Named moves come first, each a turn or a mirror and shown by rows before and after it. Which of them, in which order, take the first row of each pair that follows to the second? Write the first one first, as in the answered first pair.
W (before => after):
[ -5   5  10   2   0 -23  -4  10  -7  -3   3  -4   4  -3  11   5  -4  14
  13  -9   8   4  -9   2   1  11 -33  18 -11  -8  23  25   0   0   5  26
 -26 -13 -15   0 -22 -24   3] => [ -6   4  11   0   4 -25  -5  14  -5   0   5  -3   0  -1  12   7  -5  18
  13  -1   8   0 -11   4  -1   9 -38  17 -15 -13  24  22  -2   3   4  24
 -27 -13 -16  -1 -20 -26  -2]
[  8 -18  26  -4  -9  11  -8   1  10   5  32  21  -7  12  -5  22   6 -32
  -9  -2   4  -8   5  -1   0 -34 -10  22  18 -24   7  26   8  21  15 -22
  22  14 -33  -3  14 -24   4] => [ 13 -22  22   4 -12  17  -7  -3   5   4  31  22  -4  13  -9  16   4 -31
 -10  -8   7   0   3  -6   5 -35  -3  23  21 -15   6  28  13  15  14 -19
  20   9 -35  -7  10 -20  17]
[-14  16   5  51 -17 -10   1  -4 -20   0 -37   9  21  24  14 -39 -18  40
  -5 -31 -11  12 -34 -11   1  12  28  29   0  35  10 -12 -10 -18 -30   6
 -20   6  37  -3 -13  29   8] => [-34  35  12  24  17 -26  -2  21  21   1 -27  -2  -6  32  15 -13  -3  32
  -3   4 -16 -22 -27   1 -16  24  17  19 -18  -6  14 -25 -30   1 -32  -4
 -10  20  47  19  19  22 -38]
X (before => after):
[ 29   5 -14 -37   5  17   1  15  -3  31  19  38   0   9 -12  15 -39 -28
 -19 -11  -1  16  21 -26 -11   9  13 -28 -11  -7 -52  15  19  -7  31  12
  17   0 -12 -13  -5  -6   2] => [ 27   0 -13 -33   2  17   1  20  -2  31  22  36   7  10 -19   8 -38 -27
 -18 -13  -3  20  19 -23 -11  14  14 -26  -6 -11 -51  18  29 -10  27  10
  17  -2 -19 -14  -4  -5   6]
[-10 -29  -4  17  32 -31  18  36  -4 -26 -17  -4  -2  22 -20  17  17  -4
   7  28 -28  -5  -2  -5  -8  23 -10   1 -17 -26  -3 -12  -9  -3 -16  16
 -21   4   9  19   4  25 -38] => [-13 -31  -2  18  26 -30  17  39  -3 -23 -15  -5  -5  22 -21  16  12  -2
   7  28 -33  -3  -4  -3  -7  25 -10   1 -17 -25  -2  -9  -5  -5 -19  17
 -22   1   5  16   2  26 -32]
[-10  12  10 -17 -10  -8   4  -3  10  -8  -8 -15  -4  -3  10   8 -11  14
  15   1   0   0 -16   7   6  13  14 -17  -3 -12 -19  -4 -24   2 -21  -4
 -12  -2  14  21   4   8  -5] => [-12  -3  11  -4 -23 -11   7  11  12  -7  -4 -12   6  -3   4  -9 -11  14
  13  -1   0   8 -19  15   8  20  11  -6   6 -21 -17   2 -12   1 -30  -6
 -13  -8  -3  18   7  13   7]
G (before => after):
[  2 -36   5   7 -25   5  -6 -31 -11   4  -1   0  24 -34  -2  -8  -7 -10
 -13 -19   8  24 -31  -5 -11  -7   1  10  12   2   0  17  28   4 -12   2
  -9 -15 -17  -8  -8 -13  24] => [  3  -4   4  -8 -24   0 -17 -44 -15 -11 -19  -7  23 -34  12   5  -8   3
   9 -15   2  25 -39 -11 -16   3   7  -3   7   4  -9   6  -7  -1 -11  12
 -23 -10  17  -1 -10  -5   0]
[  3  15   2   4 -76 -12  -7 -15 -35 -34 -24  -4  24   6   5  -3 -12   0
  51 -22 -10  40 -22  10   4   7  23 -10  32 -10 -10   6 -25 -18   7  11
  -6 -28  -5 -31  -9  25   0] => [  5 -19   5  21 -78  -3   8  -6 -28 -19  -6   7  26   7  -6 -21 -14 -15
  33 -25  -4  41 -15  13   8  -4  15   2  40 -13  -1  19  16  -7   4   1
   8 -33 -42 -38  -9  17  27]
[  3 -28 -34  32  31   9  30  -3  -9  12   0   4  -7   2  -5 -42   9   2
 -33  -9   8  -8  21   2  17 -13  -9 -12 -20  31  15  -1  49 -10   1   9
   6  -6 -20   0 -14  -1  15] => [  2  23 -43   5  36  -5   8 -26 -21  -6 -32 -12 -11  -3  11 -16   7  20
   2  -3   6  -4   9  -3  13  -2   8 -32 -31  33   1 -20 -10 -20   7  25
 -14   2  33  11 -15   7 -22]
Q (before => after):
[ 17  28 -10 -11  16   4  -3 -50 -14   7 -23   1  -1 -17   4   8  13   5
   5  -7  11  -6   7 -22  -1  -9  17 -24 -12  28 -14 -23 -24  -2  33  10
  -5  13  28  14 -17 -13 -18] => [ 24   8 -12  11  -5  14   1 -52 -28  11 -20   6  13 -19  -2 -14   7   8
  -2 -23  16  13   3 -26   5 -11  19 -13  -1  40 -13 -14   3 -14  27  10
  -9   2   7  -1 -28 -12  13]
[-16  21   5   0 -38 -13 -40  19  -3 -11 -17   5  27  11   7 -17 -10  15
  30 -18 -20  46 -38   1 -19  38   1  23  27 -28 -19  14 -19 -19  -7  -3
 -34 -17  21 -15  17  16  16] => [-11  47   2 -32  24  -6 -41   2  15  -8 -20  -2 -19  12  20  23   7   5
  22   9  -9  -2  -9  -9 -30  21  -6  -9   1 -28 -19  -8 -48  -4  16  -2
 -14  11  58  12  22   4 -35]
[  1 -23  26   1   7  -6  14  -2  15  16   2   9 -18   9  -8 -10  13   4
 -48   1  -7 -23  16   9   2 -22 -15 -14  -8   8  16  -5  27  19   2 -21
  14   7 -13  20  23   1 -20] => [  1 -36  29  15 -16  -7  15   4   6   8   6  11  -2   7 -15 -26   7   6
 -44 -10  -8  -1   3  16   6 -14 -17  -2   1   7  17   4  36  17  -7 -19
   3  -3 -31  11  18   4   0]
[ 10   6  14 -10   8   5  28 -22  -4  -1 -15   4   3  27  15   0  13  -9
  16 -14 -24  -5 -18  -3 -23 -39  -4 -30  -2   4   5 -29 -50 -10 -12   0
   5  11  45  49  -4  -6  19] => [ 21 -10  10   6   4  14  33 -22 -14   4 -14  12  11  29   9 -11  12 -14
   6 -25 -22   5 -16  -8 -16 -47  -4 -30   4  20   7 -20 -33 -14  -8   1
   3   6  34  44 -17  -8  40]
Pairs:
(two moves a pair)
[ -8  -4  14 -25 -36 -25  -6   3  -8 -27  15 -13  29  13  -5  22  -9  21
  -3   7   8 -21  15  57  -5  34  48  -8   3 -31   1  30   2 -19  10  -2
   4  -2  12 -16  14  20 -10] => [ 11 -21  -5 -18   0   3  12 -21 -18 -10  17   0   4  10   1  16   0   5
 -35   2  23 -43  46  39   4  -5  41 -25 -10   8   0  29  30 -16  32   1
  28  11  11  -9  -5   8   0] : Q, Q
[ -3   8   2   8 -19 -26  -9  -9  35   3  -5  -9  23  16   3  28   6   1
  27  16 -23   2  -2 -19   6   0   5   8 -16  -7 -16   1 -30  -3  -5   1
   2   4   1 -18  31 -18  -4] => [  7  12  -3   5 -14 -17 -12 -21  27   0 -10  -8  19  16   9  32   4  -3
  27  13 -19  -1   2 -23   8  -8   9  -1 -19   1 -17  -1 -33  -4   4   8
   3   7  13 -18  24 -20  -8] : W, Q
[ 35 -13  -5  19   0  25   6 -16 -29   8  -8  12  24  -3  -7 -21  -8  10
 -11 -13  -3  11   6   0  -4 -33   0  -8   4  41 -17  -2   4 -12   4  11
  -8 -11   0  -3 -19  -2  18] => [ -1 -20  10  16  10   4  11  40  21  16  16   2  14   8 -23 -27  -3   3
 -20  19  -9 -12  14  33 -14   4 -20   9  -3 -11  -3  -7  18   9 -16  -8
  -1 -10 -26  10  19  -3  -7] : W, X
[ 17  -9  -6  26 -41  17  15 -10 -15  18   7  33  24 -16  10   0   2 -12
 -12 -20  -8  15  14 -24  11  -9  -3  10   5  20 -23   9  -8  -1  15  22
  14  -9  14  15 -15 -27  44] => [  3  17   1  -7  -5   3  10   0  17  18   8  23  -5 -11  13  33  16 -15
  -6  12  -9 -22  24 -16  -4  -2 -12  -2 -11  -7 -22 -12 -35  13  20  14
  28   7  37  36   7 -31  -6] : X, W
[-13   8 -13  -7  12  16  -3   1  14  -8  11 -13  -9 -17  10  18  -2 -12
  -6  19  15  -6  13  -6 -10  -6  -8 -11  -5 -13  -4  17   4   8  -3  -5
   0   6 -18 -12  -6  -3  -8] => [-18  -2 -10   4  -8  14  -2   7  10  -8  12 -13   6 -14   2   3  -8  -7
  -2   6  10   9   3  -3  -6  -3  -7   2   7 -12  -4  23  13   3 -12  -7
  -7  -4 -28 -22 -10   1  12] : Q, Q
[-12  11 -11  -2  19   2 -12   3  14  15  -8 -26 -13 -32  38   3 -19 -26
  20  13   1  10  -9   2   7  17 -14  26 -29 -29 -22   5   2  -1 -23 -16
 -16   6  51 -10  24 -27 -16] => [ -8   1  -9  -5  29  10  -8  -3  16  24   6 -21 -27 -33  34   9 -12 -36
   5  16   7  -3   3  -2   8   1 -21  21 -33 -24 -19  10  10   6 -11 -23
   1  13  40  -8  22 -36 -12] : G, X
[-11  24   3  -3  16 -18  -2   3  -2  -4   2 -25 -11  -2  21  23   6   2
  10  30  -2   3  16  25  -1  14  15 -21  -7 -12   1 -25 -23 -18  -6  -3
 -17  22  13  10  -4  15 -13] => [-17  -7   4  19 -13 -17   5  22  -5   2  12 -20  14  -3   6  -9  -1   5
   6  15  -1  22  10  37   7  29  10  -2   9 -14   9 -14   8 -19 -21  -4
 -23   8 -18  -4  -8  18  20] : X, W
[ 17  -2 -29   3  19 -36  -9 -29  -5  13 -24  -9  -2 -24  18 -25  -2  21
   5 -10  29 -11  10  10  17  11  29 -34 -13  47  -5 -16  -4 -39  14  21
  -9   5  42 -16 -45 -10  11] => [-16  -4 -14 -10  41 -58  -5  20  47  18  -1 -22 -18 -10   4 -15   9  18
  -2  27  22 -39  21  39   3  41  12 -21 -22  -4  10 -23  -8 -18   2  -2
   1   9  24   3 -10 -10 -16] : X, W
[-12 -36   3  35 -69  16   0  37 -12  14 -15   9  18   9  -2  -6  -8 -23
   5   7  -5  24 -72   9   1   8  11  22  23   6  10  36  22  -9 -21  -8
 -22 -12   7 -14  13 -16   1] => [-10  21  -3  -6 -21  10 -14  16  -4   5 -35  -7 -18  10  22  41  -1 -20
  19  33  -1 -10 -59  -2  -9   5  16  -9  -5   2   3  11 -34  -7  -6   0
 -19  10  67  14  16 -18 -65] : G, Q
[  7  12 -13   3  63 -19  23  54 -18 -13 -10  -9  -4 -15 -16   4  35 -17
 -31  -5   7 -26  21 -15 -10   0 -40  15 -16  24  16 -24  30  27   4   8
   1 -20  -8  -3 -13 -49 -20] => [ -9  13   0  18  12 -37  16  72 -19 -26  -9 -15  28 -16 -24 -13  14  -6
  -5 -15  -7   8 -11   0 -13  33 -31  43   5   0  18 -13  23  20 -22   7
 -24 -36 -23 -18  -5 -33  -3] : Q, Q
[  5 -14  -7   7  10   3  -2   3  19  -6  11   8 -10   2 -16 -14 -17  -3
 -17   2   7  -4 -12  18  -8   9  -7  -7  11   6   1   0   3  24   0  -6
  21  -9   1  25  10   9  -4] => [ 15  -5 -13   6  -2   8  -6 -13  -2 -12  -3   8  -2  -9 -11 -17 -24   3
  -8 -13  10  16 -21  10  -2   9   2 -13  14  25  -4   1  -7  11  -1   4
   9 -14  16  17  -2  15   7] : G, W
[  4 -11  22  -5  12  -8  -6   7  30   1  28  25  -8   0   0  14   1  -5
  -8   2   4 -11  15   8   0 -28  -3  -5   3 -22   0   2   2  23  10  -7
  19  13 -18   2  12 -15 -12] => [  5 -22  23   7 -17  -9  -2  13  25  -1  29  28  12  -1  -7  -2  -3  -4
  -2 -12  -1  12   4   9   3 -14   0   7  17 -23   2  13  10  18   1  -8
  12   3 -32  -5  11  -9   6] : Q, Q
[ 19  -9 -27  21  44  25  16 -36 -22  20  -3   8 -28  -6   8 -22   3   3
 -36  -9  15  -9  39 -17  14 -18   0 -33 -12  55  12  -8  27 -17  15   9
   7   4  12   6 -31  -3  16] => [ 21  37 -20  -2  20  12  -8 -57 -38  -3 -23  -1 -19 -10  22   9 -10  15
   4  -9   6  13  10 -20   4 -14  16 -33  -9  46  -6 -13 -28 -24  13  18
 -14   4  48  -1 -30   8   0] : Q, X
[  7   3  17  12 -49   0   3   2 -21  -2  21  20 -12  -1  -7   5 -20   1
  -7  -4 -21  31  -3   7 -13  13  -3  17  23  -5   4  14  -7   7  -6 -11
 -12  -6 -11  -3   7  27  14] => [ 11  16  10  -9  -5   8   6 -11 -12   3  18  21 -45  -1   0  32  -3  -9
 -21  17 -10  -4  22  -2 -22  -9 -10  -4  -4   4  -2   1 -17  17  15 -12
   7  11  13  15   6  14 -21] : Q, Q
[-10   7  24  -1 -20   2   6   1   2  -5   1  20  11   3 -15  16   8  -3
  10   3 -13   8  -7  -9 -13  -2  -2  23   6 -18  -8   4 -11 -15 -14  -8
  -4 -13  -4  -8   3  -9  -7] => [ -2  11  16  -3 -20   8   4 -11  -5  -7  -4  20  12   1 -15  20   8  -2
  12  -1  -9  11  -8 -16 -11  -9   0  17   7  -9 -13   3 -16 -16  -8  -1
  -6 -12   3  -9  -5  -9  -1] : X, W
[-12 -42  17  21  43 -11 -23  11  12  11  21 -14  23  22  -8   2 -25 -27
  -3  28   4 -20   2  21  16 -10 -17   9   6 -28  24  -9  13  31  22 -48
  49  15 -42  12  45 -29  39] => [ 14 -12  -7   8  75   8 -29 -44 -22  10 -11 -15   4  14  11  18 -20 -16
  -1  19  15 -26  14  -6  21 -36  -3 -28 -15  21   9 -26 -13  15  43 -23
  43  25  11  24  16 -28  24] : G, Q
[-22  16  13 -19  11  -7 -11   7  34  -6  24  -4 -36 -11   0  26  13   7
  -3  39   1 -17  -1   7  -9   4  -2   2 -21 -46  15   4   9  20   7  -4
  14  22  -4  10  13   1 -36] => [-25  -3  16  -6   4  -5  -7  18  36  -1  32  -2 -33 -10  -7   8   9   3
 -13  38   0 -11   0  13  -5   4  -7  10 -17 -47  20  13  28  19   2 -12
  16  19 -21   6  15  -2 -19] : G, X
[-10 -32   2  10 -19  -6  -5  14  18  10   5   6   3  20  -9  -3  10   5
  -4  -3   4  13  -2   0   0 -16   8   2  15  -1  -4  18  27   8  10  -1
   2  21 -30  10   9  23   8] => [-18  -9   8 -10  -6 -14  -9  16  31   7   0   2 -12  19  -5  17  16   4
   5  15   2  -4   5   3  -9 -10   5  -4   7 -16  -8   8   9  13  14   0
   5  30 -11  21  17  26 -21] : Q, Q
[ -2   2 -10  -7  27   1  -4  -9 -26   2  -7 -15 -10  -5  10   1   0  -2
  -9  -8   5  -8  10 -12  21 -18  -1  -4  -8  32 -13  -4   0  -3   6   8
  -5  13  -6  12 -18  -5  -9] => [ -3 -10  -6   8  -5  -3   0   8 -23  -3  -1 -11  12  -6   0 -17 -10   0
  -1 -18  -2  13  -3  -6  23  -2  -1  13   4  24 -10   8  12  -5 -10   2
 -18   2 -29   4 -14  -2  12] : G, Q
[ 17   8  35 -17   3  -4 -14  -2   3  -8  12  -3   9   3   7  22  -5   7
  20   7   0   8   0  -6 -15 -14  -5  -3  11 -22 -13   6 -36  24   8  -9
   8   3  14  -2   9  -2  12] => [ 25  10  31 -15   4   2 -13 -13 -11  -8   5  -2  13   1   8  20  -6   7
  23   0   1  11   1 -10 -13 -18  -1  -4  13 -10 -15   8 -35  20  11  -5
   6   2  15  -4  -3  -6  17] : W, Q
[ -2 -36 -38  26  25   9  18  21  11  28   2  -3  -3  25 -11 -46  20  -4
   1   1  10 -10  38  26   6  19  -1  -2 -10  43  18  -8  38   2  11   8
 -25 -17 -19 -19 -28  -7   7] => [-14 -35 -28  20  14  -5  15  38  24  24   2  -9   5  27 -18 -50  17   2
   8   4   4  -6  27  39   3  36  -2   5  -7  21  23  -6  31   9   2   5
 -27 -21 -29 -18 -11  -6   2] : W, Q
[ -5   9  22 -31 -31 -38  -9  46  39  -7  27   3  10  -8 -10  41  -9 -34
  41  20 -20   6 -16  35 -20 -26  12   7  13 -90  15  21  -2  25  10 -11
   2  34 -24 -26  43  12 -28] => [  3 -33  11  -9  -7 -19  15  50  44  14  46  15  -2  -4 -21  13   1 -45
  -1  14  -7 -10  10  30  -9 -42  -5   6   9 -68  25  23  50  29  16 -20
  24  33 -57 -23  34   5  -5] : Q, X
[ -6  23  15 -21 -24  -8 -34  16   7 -14   1   2  24 -14  -4  -8 -36  43
   7  -1 -32  29 -39   5 -14  10 -12  13  23   4 -13  18 -27 -21   2 -22
 -21 -23  10   3 -18 -10  11] => [ 18  16  -2 -28  39  17 -21 -14   3   6   5   8 -18 -14   8   7 -15  23
 -28   8  -9  -7   2 -17 -10 -35 -24 -17  -5  39 -10   9 -15 -13  36 -22
  12  -4  25  18 -32 -29  -3] : Q, Q
[ -9  14  -1  -7 -11 -35   7  -3  18 -15   4  -1   7   7  -1   2  14  15
  -4  30   0  -9 -11  12   6  21  -9   8 -15 -22  11 -28 -21   6 -10   1
  -9  -5  -2  15  22   3 -35] => [ -1 -20 -11  17  -2 -20  23  -2  14   5  15   7   4   9  -7 -25  21   6
 -33  20   6 -11   9   9  19   4 -21   8 -14  -3  20 -20  21   7  -9   1
   4 -12 -32  11  13  -6  -6] : Q, X
[  4  13   2 -20  34  23  -6 -14  16 -14  -3 -13  -8  34  15  19 -10  -7
  37  37   1 -34  21   8  -4   1  -9 -12  -2 -20  27   3 -24   8  69  -2
  53  -4  32  32   3 -24 -56] => [  0 -34  11   4  22  30  16  10  27   4  27  -1  -1  41  -1  -8  -7 -18
  10  27   4 -36  28  17   4  -7 -22  12   9 -24  37  23  26  17  64 -14
  66 -12 -19  23   6 -33 -19] : G, X
[ 27   0  -6  -5  -6  19  -9 -23 -12  -8   3  15   8  -6   7  13  -9 -14
  -7 -19  -1   7  -9 -10   1 -33   3   3  15  11  -6  18  -2   1  20   2
   7   8   4 -10  -6 -12  14] => [  8   8   5 -20  18  -1  -7   8  25  -5  18   8 -10   3   3  29   1 -18
  -5   9  -5 -19   0   8  -8 -15 -10   6   3 -23  -1  12  -8  17  13 -11
  15  16   2   6  20 -14 -19] : X, W
[  7  28  18 -11  -9  24 -15 -24  -3  -4   6  -3 -13 -19  12  35  -5  -9
  40 -13   0   8 -17 -15 -19 -40 -12   5   0   8 -11  -3 -26  -1  21   2
  29   7  26 -14  -1  10   4] => [ -2   2  32   4 -35  22 -10   2  11   4  25   5   4 -15  -4  15 -10 -13
  33 -19  -3  21 -23   1 -18 -30 -16  28  15 -11   0  13   4   2   9 -12
  33  -4 -14 -26   7   9  29] : G, Q
[-20   4  23   7  -6 -25 -12  17   0   7   9  -4   0  15  -2  14  -9 -19
  13  -7 -27   6 -24 -18 -16  -4   9 -10 -20 -46 -14  -7 -15   9  -6 -33
 -25  37   0   5   4  -2 -19] => [-10 -21  21  28 -21 -14  -6  13 -14  14  18   5  11  14  -5  -3 -12 -21
   3 -22 -23  18 -26 -20  -8 -12  10  -2  -8 -29 -13   5  11   5  -6 -34
 -24  30 -23  -5 -10  -2  14] : G, W
[ 20  -4 -12  15   1 -15  37  39 -31  18 -21   2  27   4 -24  -7  -9  22
  26   5   2  31  15  -9  28  26  12 -14 -21  10   5   7   8 -14  -6   6
 -34 -29  -1 -18  -6  21  15] => [ 15  12  -5   3   0 -27  31  40 -27  13 -23  -4  25   3 -21   4  -9  25
  41  12  -3  26   8 -10  20  29  15 -14 -25   2   2   2 -11 -17  -9   6
 -39 -27  12 -15  -1  21  -2] : Q, W
